In the rows, 128 means zero.
Each path below is one point turned by a fixed rotation once a step. After each direction that follows a path, write how fast that rotation turns it, in deg/step (0 if it stays still).
Each turn is a multiple of 5 degrees from 10 to 175, or 0.
Each row of a path follows its step; steps can be skipped.
path 1
step 0: [132 127 132 118 123 129 123 129 128 132 134 132 129 119 124 139 125 123
 130 134 135 119 116 121 132 126 132 124 126 116 123 119 125 133 132 138
 132 134 130 134 128 123 133 135 126 125]
step 1: [133 130 125 127 130 141 130 131 130 130 123 126 122 123 119 123 134 129
 133 134 129 125 120 137 136 127 130 123 120 114 121 124 132 138 126 131
 130 120 136 125 123 119 131 135 122 126]
step 2: [121 126 114 125 132 138 130 139 126 125 125 128 132 123 119 131 136 127
 123 132 139 134 126 132 127 120 124 127 124 112 124 128 121 122 127 133
 138 127 127 131 125 126 124 125 128 129]
step 3: [123 133 135 131 127 134 127 134 125 127 121 138 135 116 127 135 131 121
 130 143 133 128 122 124 123 126 126 117 120 119 124 126 123 132 136 135
 124 135 130 127 130 129 125 124 134 124]
step 4: [132 132 128 124 118 139 130 133 125 131 122 134 128 118 123 124 123 125
 134 131 131 121 123 134 135 128 137 129 123 123 132 133 116 129 135 133
 126 127 132 123 117 124 124 136 131 119]
step 5: [119 130 123 128 125 130 128 139 127 132 117 131 127 128 126 128 127 135
 125 137 132 126 127 135 125 131 129 135 127 119 118 131 121 127 122 130
 143 127 137 119 122 122 134 135 133 125]
step 6: [124 135 135 125 125 135 123 132 122 120 116 123 133 135 121 135 133 128
 124 132 136 127 117 125 122 133 121 127 125 117 125 126 122 120 130 129
 128 132 128 123 130 120 122 132 137 124]
step 7: [136 122 136 124 118 133 124 133 131 129 128 129 131 129 125 127 125 118
 137 140 146 128 128 124 129 135 133 126 127 124 120 124 121 127 128 135
 125 130 124 125 124 122 127 135 131 121]
step 8: [127 123 136 131 127 135 133 131 129 132 117 128 128 125 117 120 124 133
 132 141 132 140 119 136 135 132 129 131 125 124 127 125 124 126 118 129
 128 122 130 125 121 125 136 135 130 129]
step 9: [122 128 129 122 134 129 133 138 125 133 125 123 132 123 121 136 126 139
 121 133 140 137 120 128 128 134 125 136 125 118 124 123 119 121 134 129
 133 128 120 130 129 130 125 136 129 128]
Directions:
[128 127 130 128 127 126 127 128 130 124 131 130 128 128 128 127 128 125
 131 131 130 127 127 130 125 129 128 128 127 129 132 128 126 128 129 129
 128 129 128 130 128 127 128 125 129 129] => 95
[126 128 129 127 129 128 126 127 127 128 126 129 129 127 129 129 127 132
 126 127 128 129 127 128 124 127 125 128 129 127 126 129 127 126 128 130
 128 130 127 131 129 127 126 127 128 133] => 110
